Some points, each followed by its number:
  -8   55   -3   -6  -38  -16    1  -92  -49   51  109   10   16   24  -41  -12    2   31  -12   10   35  -15 -107  -42  -27    8   -2   57   18    2   24   20 0
 60 -26  37  23  16  -5  13 -36  25   4  -1 -31 -45  44 -23 -18 -95  30  49  53 -27 -23  -5  20 -19  16  17  32  12  14  32 -30 1
 -8  25  41   0  35  15 -20  27   7   1  27  -1 -23   7  17   3  24 -20   9 -23 -17 -43   4   4  22  33  50   1 -23   0  47  11 2
 15 -38 -49  31 -42 -59  28 -64  56 -25 -33 -24  18 -20 -39  10 -62  37 -58  -5  54  46 -11   8 -52  10 -20 -27  38   3  -1 -38 3
 31 -38  56  47  68  79 -43 -18  21  32  12 -61 -21  32  14 -28  29 -19  34  -5  33 -17   2  72  29  14  22  -9 -61 -15  13  -4 4
-14  22 -22  -8 -27   6  50   7   2   6  35  27 -17  22 -54  32 -42  -4   6  25 -16 -49 -12  -4  21 -24   1  32   3   7 -34  23 5
-18  81 -18  -7 -17  13 -35  45 -10 -22  70  24  14 -18 -43  43  50  -2   3 -13 -65 -24 -29 -42  40  43  71   4 -24  -2  52  34 6
 -1   4  15  22  19  14  13  -1  10  -2  15  20 -30 -46 -27 -32 -16 -16  18  18 -26 -33 -35  17  -3   9  60  -7 -60  24  32  -8 7
  45  -60   27   40  -29  -10  -13   44    0  -20  -65  -17  -47   16   42  -31 -100   23   17    1   26  -37  123   15  -20   19   -5  -23   15    7   19  -36 8
 -1  62 -27 -12  20 -39  69 -23  -6  38   3   5 -19  20 -23  23 -21 -29  -4  14 -75   7 -38  -8 -25 -50  -9  31  41  23 -20   9 9
 27 -56  37  11  13  -4 -39 -41  22 -21  20  15  41  52  47  -7 -36  23  23 -38  76  11  49   5   4 114 -21 -25  20  -4  17 -12 10
-16  -1 -10 -10   0  32  20  61  -4  -2  -2  20  25  28 -27  18  10  -9 -12 -27 -30 -26   3 -26  32 -26 -51 -13  16   7 -48   0 11
-79  23  19 -44  40  64 -50  38 -88  10  22  33   9 -29  46 -14 127 -35  10 -16  18 -33 -28 -41  67 -15  15  22 -28 -29 -24  39 12
-22 -11 -18  22 -16 -21 -39   5 -34  15  -8 -18 -24 -20 -23 -12   2  -3  26  34   9 -54 -27  -4  -8 -17  23  27 -27   2  36 -57 13
-12   0  33  61 -23 -24  14 -51  21  36  34 -42 -54   6 -25 -15 -52 -29   7  -9  49 -81 -11   8 -23  10  26  11 -60  12  11 -42 14
 53 -63   0  29 -21 -31  31 -72   6   9 -10 -28 -36  37  27 -30 -94  41 -10   9  78 -15   7  15 -81   8 -25  13  38  17  28 -41 15
 12   8  -3 -31 -24  14  33 -47 -27  36  14   0  -8  25  16  -7 -25  -1 -24  -7  79  -7  -8  -1 -35 -55 -48  61  44  -5 -40  32 16
-53 -18  20  26 -13  22 -12  24 -24  -6 -14  19  10 -21  -1  12  57  -2  -5 -20  -1  -7   2 -16  41  15 -46 -22  -7 -26 -58 -33 17
 25  25  -4 -47  -6  13  33 -43 -18  41  30  16  34  27  -3 -25 -22 -13 -18  -5  39   3 -11   5 -41 -54 -54  42  14   8 -11  42 18
-19  86 -14   2 -14   7 -15  53   6  10  72  37  -9 -11 -49  31  37 -22  25   0 -75 -28 -30 -13  40  15  94  23 -15  20  55  39 19
  3  25  27  10 -22 -25 -30 -21  14   8  63 -18 -33  -1  -7  -8 -34  23   0 -14  20  -7  22 -25 -20  59  39 -20 -25  15  52  17 20
-38 -27  -6  20 -39 -37 -15  -3 -10  -8  12  18   2 -10  28   5  25  -5 -10 -38  68 -21  13 -31  -1  56  -2 -27  10 -10  10  -4 21
  5 -60  35  60  45  89 -28 -18  19  23   4 -38  11  29  24  16  89 -18  55  10  62 -34 -19  69  63  11  36  42 -77 -50 -17 -11 22
  4  66  14 -17 -43  -2  74 -14  -7  39  37  39 -37 -48  21 -34 -45 -21 -55 -19  -3  10 -24  -1 -85 -59   4  25  59  32  16  40 23
   0   34    1  -10    5   -7  -12 -101  -46   38   93    1    0   10  -47  -15    2   28   16   30   20  -32 -104  -21   -7   16    9   55  -19    1   26   -5 24
 29 -29  -8  -4  68  63  17 -15  14  26  26  -9 -26  25  19  -8   2  22 -59   8 -16  32 -21   6 -26 -25 -27 -28  32  18  42  21 25
-18 -47 -65  10 -53 -25 -26  10   1 -32 -24 -15  29  26  16  47  20  38 -22 -24  79   4  42 -24  13  41 -17  15  33  -3  26 -22 26
-26  -3  -2  35 -29  -9  34 -74  38  61  19 -33   0  23 -28  30  -7  -2 -31 -20 100 -40 -25  23 -29 -47 -26  33  35 -31 -25 -34 27
-19 -39 -13   5  -6  14  -1 -24   3  -1 -22  -9  44 -49  24 -20  51  27 -36  16  33  74 -13   6 -23  -8 -28 -23   0 -11 -23   2 28
-37  -4  15  -5  -1   3  12  -9   5  24 -17  -1  10 -35  58   1  18  -7 -45 -29  -8  62  54  15 -26 -32 -41 -50   1 -19 -44  22 29
 31 -13   4   4 -31 -24 -17 -50  24  -4  26   1   7 -38  11 -48 -32   2 -11  -6  59  47 -14   2 -51  50  31 -33 -31  17  54  30 30
-64 -46  28  11   3   7 -11  50 -20 -27 -30  12  32  -1  24   2  53  -2 -19 -42 -16 -12   8 -40  39  15 -50 -56  -6 -26 -36 -28 31
 31 -49  -3  49 -25   2 -10 -51  25   4 -32 -37 -13 -18 -36  20 -29  25  -6  27  80  -9   8  38   4  -8  13  22  13 -21   0 -62 32
 11 -18  17  27  -8  40  15 -31  30  10   7   6  36 -11  -8  16  10   6  -6 -12  39  36   1  51  13   3 -19   7  -8 -17 -40 -22 33
-33  -9 -44 -75 -17  -9 -39  99 -91 -77 -43  73  63   9  58  19 111   2  41 -37 -25  18   0 -66  70  40 -26   5  20 -15 -38  42 34
 44  -1   0   8  27  33  69 -62  33  44  11  -3 -45 -18 -18 -27 -49  37 -23  58   2  13 -52  31 -45 -38  12  40   6  36  24  15 35
-26 -20  -6  23 -14  -9  -7 -21   5 -20 -31  17  27 -58   4  15  42 -14   9  18  42  25 -12  24  31   9  13  -5 -21 -30 -32 -23 36
-75 -13  19  10 -11   6   1  26  -5  -6  -3  34  37 -16   4  24  55 -19 -20 -26  19 -16  -2 -16  43   3 -37 -32  -3 -19 -43 -12 37
 12  23 -73 -57  31 -34 -23  70 -64 -36 -49  26  39  23 -12  26  31  -7  14  -1 -98   6  19 -46  37 -11 -18   2  16  18  23 -13 38
-31  -4 -13  12  -2 -13 -13  -7  36  -5 -19  -2  40   7 -17  57  30  -8  -8  -4   9  21  23  33  35 -14 -18 -10 -29 -35 -53 -14 39
 30 -73  27 -27  76  74   9  -3  -3  43 -54   4 -16   4  79 -54  46   7  -1  20   9  53  41  47 -34 -38 -34 -44  -1   4   6  28 40
 -3  43 -14 -44  -3 -34 -20 -14 -20  65 -19 -50 -10   2  -6 -26 -12 -14  20  33  56 -38  -8  21 -80 -91  -3  58  14   0  17 -17 41
 70 -45  13  13  20  18 -37 -10  40 -23 -38 -49   5  -3   5 -15 -18  46   7   8  15  59  45  45 -27  16  -3 -28   4  18  49 -16 42
 37 -12  24  44  41  56  -2   8  26   6  14 -34 -36  31 -65  12 -17  33   9  24 -59 -59 -19   7  34   4  16  -9 -27  24  45 -33 43
 19  13  -4  17  -7  17  32 -37  53  11  41 -21 -41   9 -37   6 -43  32 -57  -7 -18   9 -44  -8 -47 -14   3  -1  35  27  30   6 44
 -18   61  -42  -20  -12  -75   30   21  -35   16   -2   16  -49  -28    3   -9  -55  -36    9   32 -125   14    6  -45  -56  -46    6  -19   23   16    7    4 45
Which five points above are nearest to each new point? Their numbers follow each, nearest first.
 45 -46 -40   0  11 -15 -36  86 -11 -41 -43  15  -2  10  63 -59 -12   8  19  30 -44  40  36 -22 -30  32  55 -43  17  40  91  12 42 38 8 2 30
-31  11 -26 -60 -20 -20 -37  72 -80 -76 -14 100  73  -2  38  16  71 -18  36 -31 -25  12  13 -57  70  55 -24  -5  18  -5 -16  30 34 38 31 37 17
-29 -12 -54 -22   0 -21 -12  -9  14  32   2 -38 -12  -1  13  34  35  29 -59   5   9  30  42 -28 -48 -26 -28 -46   0  -4  14  16 29 28 25 39 21
 17  -5  49  29  22  25   3 -23  44  -2  -2 -40 -18  17 -15  13 -36  24 -11  -8   1 -17  20  22   9   6  -6 -16  -5  -8 -15 -30 33 43 32 1 42
 15  52 -22 -17 -23  -9  13  27 -53  35  15  20 -15 -25  26 -29  18 -15 -19 -11 -17  14  -8  -6 -49 -29   8   9  49  34  50  36 23 18 9 45 25
-35  31 -57 -69  -7 -62 -23  42 -61 -82 -25  81  68 -29  -8  12  47 -42  50  -7 -25 -16 -32 -64  68  47  30   5 -24  -5 -25  11 34 38 6 37 36
-45 -40  15  54  -6   8   9 -30  29  43   7 -71 -63  22 -17  11  -6 -15   2  -1  67 -98  12  22   4 -22  13  20 -47  -9 -17 -52 14 27 32 13 4
 31 -50 -50   9 -11 -14 -14  14 -38 -15 -34   2   8  10  17 -19  16  13  13   0   8  11 -30   6 -13   3   9  12  -9  17  57 -14 13 21 26 42 36
  4  28  91  20  30  63  -4 -40  70  37  63 -39 -48 -26 -16  -4   2  -2   2   7  23 -15  20  67  16  22  67 -11 -74  -6  11  31 4 2 7 20 14
-18  -2 -32  10 -11 -15  49  38   1  15 -21   1 -16  -2 -35   0 -37  -4 -20  19 -68  -5   9  -8 -19 -44 -37 -38  -3  17 -18 -15 11 5 9 45 44
-43 -25  14  -9  12  18   6  32 -41  42 -17  -3 -51  17  47   4  40 -29 -32 -16 -32  15  26 -11 -23 -51 -64 -22  47 -35 -55  -3 29 17 11 31 37
-20 -16  16  57  -8   2   2 -26  31  39  14 -54 -43  14 -36   0 -28  -9  14  11  50 -75   0  29  -6   3  22  12 -34 -16  -3 -43 14 32 13 27 7
-31  40   0   2  11 -35  -9  32  15  -9  13  -4 -20 -27   4  33   2 -11   5   1 -97  25  61 -21  10  25  32 -62 -21  -3  12  14 2 45 20 6 7
 18 -37  -2  -1   1 -17 -56 -18  33 -34 -49 -58  17  -6 -19 -30 -15  27   8  13  59  -4   2  -4 -14  18  15  -3   6  -8  13 -59 32 42 13 36 26
-16 -24  -5   5  -9 -14 -79  52 -39  -8 -31 -10  -1   5  40 -12  29  -3  33  -7  18 -12  58 -20  25  33  11  -5 -16 -12  30 -24 21 2 13 17 26
-16  58  24  -9 -15  32  36 -38  11  67  52  -7 -25   3   7  23  13  -8 -45 -16  49 -12 -13  20 -27 -50   4  51  33  -3  -6  32 16 18 27 23 44
-25  77  13  -1 -35 -10  17 -41  19  34  67  23 -28 -53 -32  -1  -5 -24  -6  12  38 -22 -53  12 -29  -4  72  37 -22   1  20  41 7 20 24 0 5
-23  15 -66  -3 -62 -61  14  53 -52 -34 -70  68  28 -51  -6  14  -8  12 -29  14 -39  39   4 -36  -7 -26 -52  -2  59  15  -1 -27 38 11 45 17 37
 16  49   8  -7   5  18  85 -73  30  26  48  14  -9  11 -49  10 -21 -21  25  34  16 -21 -75  31   2 -25  27  67  -5   0 -55  37 5 35 9 18 24
-10  -5  57  49  50  95 -37 -33  10  29  33 -25  15  15  21   6  77 -33  47   6  78 -41 -16  70  81  23  21  39 -72 -56 -45 -10 22 4 33 36 2
  4 -42   7   2 -19 -43  20 -34 -33 -37  -1  62  15   2  37 -48 -41 -15  47   5  58 -42 -16 -37 -12  64  11  15  24 -18 -37 -15 21 10 36 30 13
-44   1 -44 -21  -1 -19 -14   2  20  54  13 -40 -26  18  28  38  32  20 -50   2  19  42  54 -18 -29 -41 -33 -33  33 -18 -22  26 29 28 39 25 21
-39  26 -67  11 -44 -59  56 -39  -4  17  -5  11  28   7 -34  46   3 -13 -43  -7  33 -12 -49 -28 -25 -40 -34  21  45 -10 -45 -29 27 9 5 16 18
 -8  79  15  -1 -31   7  12 -47  36  25  60   6 -35 -45 -32  -6   2 -20   8  22  28 -28 -46  11 -25  -3  81  34 -38  11  31  41 7 20 24 2 19
-35 -25  60  14  -5  -2 -26  24  -2 -29 -26  25 -15 -76  36 -28  22 -18  38  16  36  -9  25  15  24  31  42  -9 -58 -30 -19 -22 36 17 7 2 21
 45 -14  39  -6  -3   1  14  24 -14 -16  20  38 -23  28  30 -16 -52  31   9 -19 -55  19  21 -10 -11  56  -2 -29  21  22  33  27 20 2 1 25 42
-23   9 -46  12 -24 -62   4 -16 -50   8 -19  -5 -24 -29   0   4 -23   0 -22  22  -6 -24 -11 -33 -50 -41 -10   7  16  -8   8 -54 13 45 41 9 21
  1  -3  18  12  10  12  43 -15  36  11   3   2   7  12 -15  38  -6   7 -38 -26 -32  43   6  17  16  -4 -38 -34  29   9 -31   1 33 11 39 29 25
  5 -52   7  42  -5  -2 -54  18 -12 -50 -22  18  10 -15 -21 -13  14   0  59   4  21 -17 -22  -3  68  81  29 -23 -17 -14   2 -37 36 21 17 13 2
 27  74 -17 -51  12  17 -50  70 -23  22  -7  -7  -4  26  10   5  40   4   9 -20 -39  -3  51 -12   8 -28  29   8  28  22  45  44 2 38 6 19 11
 24 -22  43  40  15  54  21 -63  40  31  24 -16  -8   3 -37  -2   0  12   3   9  32 -14 -28  48  16  -4  20  13 -42  -4 -15  -8 33 4 32 7 14
-14  -3 -29   6  37   9   8  27 -28  25 -36  -8  -1  40 -32  27  29  -5  17  12 -81 -16 -17  11  24 -61 -30   0   2  -7 -22 -42 11 9 39 38 17
  0  -8  21  25  -3  -4  -4 -38  35  -5  18  -5 -30 -63 -17 -30 -43 -11  19  29  25 -28 -10   9 -24   9  68  -6 -62 -30   1 -28 7 14 13 20 30
 -8  41   5  15   7 -30 -11   4  17  -5  14   9 -18 -33  -8  34  -4 -13  13  15 -84  38  44   6  23  32  38 -31 -26  -4  13  -3 2 7 20 39 6
  8  -8  15  13 -28  -4  -4 -14  10  36  -6 -10 -20  12   4  16  -9  29  -8  -9  41  -3  37  15  -9   4  -6   5 -10  -4   7  -5 33 32 21 20 39
   5   93  -29 -105   21  -16    0   10  -24  -53   15   53  105   11    9   29   47  -25   16  -14    0   36  -10  -34   54   13   -8   41   22  -13  -57   73 34 38 11 18 39
